Here is a table of points, one per row:
[-21.   2.  -6. -27.  -8. -48.  27.  34. -41. -41.   3.  25. -12. -42.  32.  13.  -3.  -7.   5.  66. -13.  17.  51.
   1. -29.  24.   6.  24. -52.  -1.  -8.  26.]
[ 16. -39.  -1.  28.  40. -26. -37. -62.   7.  14. -51. -22.  11.  24. -25.  11. -15.   4.  14.  12.  34.  28. -56.
  37. -25.   8.  42.   3.   3. -19.  49.  -6.]
[-21.   9. -11. -33. -40.  -9.  22.   8. -52. -43.  -5.  29.   3. -40.  25.  16.   1.  -1.   2.  74. -28.  42.  45.
   2. -33.  36.  -2.  33. -49.  -2.   3.  17.]
[-56.  26. -28.  11. -38. -13.  10.  36. -18.  34.  19.  35. -12.  30. -19.  50.  44.  31.  13. -49. -40. -77.  20.
  46. -42. -36.  -4. -16. -33. -34.  79.  31.]
[-35.  30.  32.  14.  56.  31.  -4.  33.  -9.  13. -27. -55.  39. -40.  38.  11.  49. -24. -45.  11.  11. -20.  39.
 -31. -34. -16. -46. -16.  46. -51.  28. -28.]
[ 17.  -9. -15.  48.   3.  -6. -55.   3.  13.  -3.  48. -36. -56.  -8.  -5.  30.  52.   1.  22. -25. -43.  47. -17.
  26.  48. -40. -18.   6. -48.  56.  -9. -28.]
[ 38.  11.  42. -22. -29. -43.   1.   0. -18. -27.  -3.  -4. -50.  21. -12. -44.  18.  14.   4. -40.  22.   9. -19.
 -24. -35.  48.  -7.  52.  71. -15.  26.  17.]
[  0.  10. -49. -13. -60.  23. -17. -19.  84.   4.  43.  13. -34. -20.  28. -24. -17. -55.  47.  49.  41.  48.  28.
 -45. -48.  33.  -5.  -2. -32. -20. -23.  31.]
[ 11. -27.   1.  47.   4.  14. -30.   4.   7.  27.  27.   1. -47. -10. -12. -19.  55.  18.  24. -14. -52.  52. -33.
  31.  45. -19. -19. -35. -55.  27.   5. -30.]
[-23.  -5. -31. -42.  25. -53.  30.   8. -43. -28.  35.  41.  44. -43.  26.  14. -11.  11.  38.  44.  -6.  39.  19.
 -33. -36. -33. -24.  26. -37.   3. -17.  60.]
[-54.  48.  12.  10. -49. -18. -26.  38. -13.  25.  29.  52.  17.  35. -40.  46.  45.  37. -12. -48. -32. -69.  24.
  44. -44. -39.   4.  -9. -47. -33.  34.  32.]
[ 23.   7.  42. -55.   1. -36.  31.  10. -25. -39.  22. -76.  57.  29. -37. -32. -26.  17.   3. -18.  53.   8. -56.
   2. -11.  39. -12.  23. -46.  43.  50.  12.]
[-33.   4. -36.  37. -38. -10.   2.  25.  -8.   6. -38.  34.  21.  44.  53.  31.  -9. -40. -64.  35.  18. -34. -23.
 -18.  37. -13. -34. -48.  61.  73. -23. -11.]
[-53.  18. -14.  45.  42.  33.  21.   7.  11.   7. -13.  38.  13. -33.  14. -36. -28. -49.   7.  29. -17. -59. -47.
  19.  29.  10. -40.  -8.  41.  59. -23. -23.]
[ 55. -34.  11.  53. -29.  25.  37. -25.  61. -39. -30. -43.  21. -28.  20.  84. -52.  23.  20. -63. -40. -50.  48.
 -18.  41.   9.   9. -18. -22.  -8. -38.  19.]
[ 57. -21. -43.  -2.  28.  36. -29.  33.   9.  32.  39. -63.  13.  35. -64.   8.  15.   8.   4.  56. -52. -44. -34.
 -18.  30.  -3.  43. -41.  55. -22. -47. -19.]
[  7.   7. -46. -16. -46.   7. -40.  12.  35.  -7.  25.  26. -43. -56. -16. -31. -39.  -9.  24.  57.  89.  18.  29.
 -46.  88. -18.  -8.   6. -33. -40.  20.  45.]
[ 49.  -9.   7.   6.   4. -42. -23.   0.  37.  32.  32.  51. -31. -12. -12.   3.  50.  16.  -8. -15. -64.  45. -35.
  21.  60. -25. -30. -48. -41.  23.   2. -42.]
[ 33. -17.   2.   4.  -3.  15. -24.   2.   1.  29.  26. -15. -60.  31.   9.  12.  40.   0.  32.  -8. -52.  50. -30.
  45.  52. -34. -39. -27. -53.  16.   4. -38.]
[ 36.  -4.   1.   2. -15.  37.  25. -46.  -1.  19.  -2. -28.  27.  -1.  66. -37. -23.  14.  16. -59. -32. -43.  38.
   1.  50.  10.  32. -42. -20. -33. -45.  55.]
[-23. -31.  40. -23.  19. -14.  53. -36. -34. -15.  23.  -1. -32.  45. -39. -16.   6.  26.  -1. -31.  35.   3.   3.
 -78. -29.  47.   2.  36.   7.  34.  31. -10.]
[ 46.  44.  15. -26.  10. -19.  40.  15. -15. -33. -11.  -6. -64.   0. -13. -45. -25.  34. -17. -32.  34.  -6. -29.
  -2. -43.  26.  40.  38.  10.  11.  36. -14.]
[-50.  26.  31.   7.  57.  33. -13.  41.  -5.  31. -14. -49.  28. -37.  46.  16. -22.  47. -45.   9.   7. -11.  39.
 -18. -34.  -1. -58. -36.  45. -52.   9. -28.]
[-46.   5.   9.  42. -26.  19.  12.  10.  11.  12.   9.  11.  22.  -6.  31. -12. -27. -47.  -7.  34.  -6. -40. -54.
  22.  16. -35. -33.  10.  57.  48. -29. -13.]
[-56.   1.  32.  41.  -9.   7.   0.   8.  22.  12.   4.  -2.  23.   5. -12. -46. -31. -58. -40.  48. -31. -45.  22.
  36.  40. -24. -40.  15.  46.  63. -24.  -6.]
[-45.  54.   8. -25.  58.  36.  15.  34.  32.   6. -61. -50.  32. -13.  37.   4.  26.  42. -56.  32.  -7. -26.  19.
 -17.  -6. -21. -47.  39.  21. -65. -25. -29.]
[ 47.  55.  13.  53. -29.  49.   1. -66. -52.  13.  10. -18.  31.  -5.  36.   1. -29.  -4. -29. -52. -29.   0.  31.
 -35.  52.   4.  40. -32. -19. -35. -49.  46.]
[-53.  59. -43.  17. -28.   6. -12.  19. -37. -20.  24.  45.  16.  30. -39.  55.  55.  32.  38. -54. -23. -70.  19.
  61. -39.  -4. -27. -21. -29. -34.  42.  17.]
[ 16. -44. -12. -24.  43. -20. -43. -51.   7.  12. -33.   5.  10.  28. -33.  28.  -8. -13. -16. -30.  36.  31. -13.
  49.  -3.  18.  26.  24.  23. -12.  20. -22.]
[-10. -52.  -9. -11.  38.  -6. -39. -30.  15.  21. -40.   3.  11.  16. -28.  14.   6.  -2. -24. -30.  29.  32. -63.
  30.  -2.  22.  56.  50.   3. -16.  17.  -2.]
[-42.   7.  13.  38. -27.  25.  14.   3.  11.  15. -29.  13.  21.  30.  36. -15. -22. -46.   0.  49. -15. -43. -49.
  11.  19. -40. -39.  11.  42.  46. -28. -11.]
[ 57. -21. -43.  -2.  28.  36. -29.  33.   9.  32.  39. -63.  13.  35. -64.   8.  15.   8.   4.  56. -52. -44. -34.
 -18.  30.  -3.  43. -41.  55. -22. -47. -19.]
[  8. -52.  -6. -15.  45. -18. -41. -17.   7.  48.  -9.  -3.  11.  19. -20.   8. -20.  -7. -28. -44.  40.  33. -34.
  44. -37.  17.  52.  21.   0.   5.   9. -17.]
[-26.  -1.  -2. -22.  -5. -49.  30.  35. -36. -37.  -3.  24. -15. -50.  34.  14.   4.   0.   5.  61. -16.  19.  12.
  -5. -28.  28.   1.  20. -46.  -7. -11.  71.]
[ 21. -38.  -6.  25.  16.  33. -42.   1.  41. -55.  38.  28. -62.  41.  18. -21.  77.  20. -21. -12. -31.  34. -21.
  41.  20. -33.  -7. -60. -36.  30. -22. -15.]
[ 37.   8. -10.  21. -21.  25.  67. -42.   3.   4.  32. -20.  36. -19.  30.   3.   6. -36. -22. -69. -26. -23.  34.
 -29.  54.   7.  46. -27.  -9. -41. -34.  13.]
[-42.  11.  38. -53.  -6. -20.  45. -20. -21. -54.   3. -12. -35.  41. -42. -10. -31.  17.  23. -16.  14.  54.  -5.
 -20.   0.   0.  37.  13.  61. -15.  40.   6.]
[ 34. -20.  11.  14. -20.  27.  64. -43.  18.   3.  22. -20.  45. -13.  41. -27.   6. -26.  33. -55. -21. -44.  50.
  -8.  42.   3.  47. -35. -24. -51. -33. -18.]
[ 27.  10. -21. -12. -45.  24.  24.  41.  41.  14. -30.  28. -20. -26. -44. -15.  -7. -58.  43.  33.  72.  59.  31.
 -28.  -9.   3. -24. -28. -44. -13. -65.  40.]
[ 42. -43. -63. -24. -46.  48.  21.  24.  36.  37.   0.  37. -30. -34. -10. -22. -39. -30.   9.  35.  45.  37.  48.
 -51.  -9. -28. -25.  10. -38.  12.  11.  40.]
[ 22. -21.   6. -20.  -9. -40.  29.  27. -66. -45.   7.  56. -17. -45.  36.  20.   3.  -4.  12.  56.  14.  11.  42.
   6. -33.   5. -25.  28. -30. -28. -17.  21.]
[ -5.  14.  16. -35.   6. -58. -36.  53. -32. -33. -58. -13.  15.  23.  -4. -38.  -7.  13.  64. -52.  25.  14.   3.
 -44.   4.  40.  46.  28.  17.  40.  28. -32.]
[ 16. -44. -12. -24.  43. -20. -43. -51.   7.  12. -33.   5.  10.  28. -33.  28.  -8. -13. -16. -30.  36.  31. -13.
  49.  -3.  18.  26.  24.  23. -12.  20. -22.]
[-31.  43.  68. -51.  24.  50. -33.  -3.  17.  21. -23. -42.  34. -77.  39.  61.  42.  11. -37.  15.   5. -39.  12.
 -35. -48. -12. -30. -25.  48.   5.   8. -16.]
[  4.  -9.  13. -20. -13. -12.  25. -13. -30. -38. -37.  -3.   2.  -2. -55. -47. -15.  59.   5. -29.  10.  45.  20.
 -13. -39.   3.  30.  18.  55.  41.  39.   5.]
[-48.   4.  -1.  44. -47.  20.  15.   0.  11.  16.  12.  26.  34.  -6.  32. -16. -36.  17.  -6.  47.   9. -40. -43.
  17.  17. -23. -30.  10.  44.  43. -44. -79.]
[ 17.  -3.  -5.  10.  61. -59. -34. -87.  12.  50. -26.  -3. -30.  30. -33.   8.  -9.   3. -16.   0.  41.   8.   0.
  33. -33.  11.  44.  11.   0.  11.  11. -24.]
[ 36.  28.  50. -20.  32. -20.  -9.  14.  -9. -45.   6.  25. -12.  45. -21. -42. -54.   5.   1. -36.   6.  13. -16.
 -43. -41.  31.   2.  37.   8.  -8.  41.  -5.]
There is one direction along which these points spread out most. Take the direction at right angles to it along which they spread out most. Go by this last direction. How many in every 100 of the points above lie lower along it than each point below? Round to a whole number. More than half of the points above lie lower than the first one.
[-54.  48.  12.  10. -49. -18. -26.  38. -13.  25.  29.  52.  17.  35. -40.  46.  45.  37. -12. -48. -32. -69.  24.
  44. -44. -39.   4.  -9. -47. -33.  34.  32.] 65
[ 16. -44. -12. -24.  43. -20. -43. -51.   7.  12. -33.   5.  10.  28. -33.  28.  -8. -13. -16. -30.  36.  31. -13.
  49.  -3.  18.  26.  24.  23. -12.  20. -22.] 10
[ 27.  10. -21. -12. -45.  24.  24.  41.  41.  14. -30.  28. -20. -26. -44. -15.  -7. -58.  43.  33.  72.  59.  31.
 -28.  -9.   3. -24. -28. -44. -13. -65.  40.] 85
[  0.  10. -49. -13. -60.  23. -17. -19.  84.   4.  43.  13. -34. -20.  28. -24. -17. -55.  47.  49.  41.  48.  28.
 -45. -48.  33.  -5.  -2. -32. -20. -23.  31.] 88
[-35.  30.  32.  14.  56.  31.  -4.  33.  -9.  13. -27. -55.  39. -40.  38.  11.  49. -24. -45.  11.  11. -20.  39.
 -31. -34. -16. -46. -16.  46. -51.  28. -28.] 75
[ 21. -38.  -6.  25.  16.  33. -42.   1.  41. -55.  38.  28. -62.  41.  18. -21.  77.  20. -21. -12. -31.  34. -21.
  41.  20. -33.  -7. -60. -36.  30. -22. -15.] 17
[ 11. -27.   1.  47.   4.  14. -30.   4.   7.  27.  27.   1. -47. -10. -12. -19.  55.  18.  24. -14. -52.  52. -33.
  31.  45. -19. -19. -35. -55.  27.   5. -30.] 21
[ 49.  -9.   7.   6.   4. -42. -23.   0.  37.  32.  32.  51. -31. -12. -12.   3.  50.  16.  -8. -15. -64.  45. -35.
  21.  60. -25. -30. -48. -41.  23.   2. -42.] 25
[-23.  -5. -31. -42.  25. -53.  30.   8. -43. -28.  35.  41.  44. -43.  26.  14. -11.  11.  38.  44.  -6.  39.  19.
 -33. -36. -33. -24.  26. -37.   3. -17.  60.] 92
[-21.   2.  -6. -27.  -8. -48.  27.  34. -41. -41.   3.  25. -12. -42.  32.  13.  -3.  -7.   5.  66. -13.  17.  51.
   1. -29.  24.   6.  24. -52.  -1.  -8.  26.] 96
[ 23.   7.  42. -55.   1. -36.  31.  10. -25. -39.  22. -76.  57.  29. -37. -32. -26.  17.   3. -18.  53.   8. -56.
   2. -11.  39. -12.  23. -46.  43.  50.  12.] 40
[ 17.  -9. -15.  48.   3.  -6. -55.   3.  13.  -3.  48. -36. -56.  -8.  -5.  30.  52.   1.  22. -25. -43.  47. -17.
  26.  48. -40. -18.   6. -48.  56.  -9. -28.] 23
[-56.   1.  32.  41.  -9.   7.   0.   8.  22.  12.   4.  -2.  23.   5. -12. -46. -31. -58. -40.  48. -31. -45.  22.
  36.  40. -24. -40.  15.  46.  63. -24.  -6.] 31
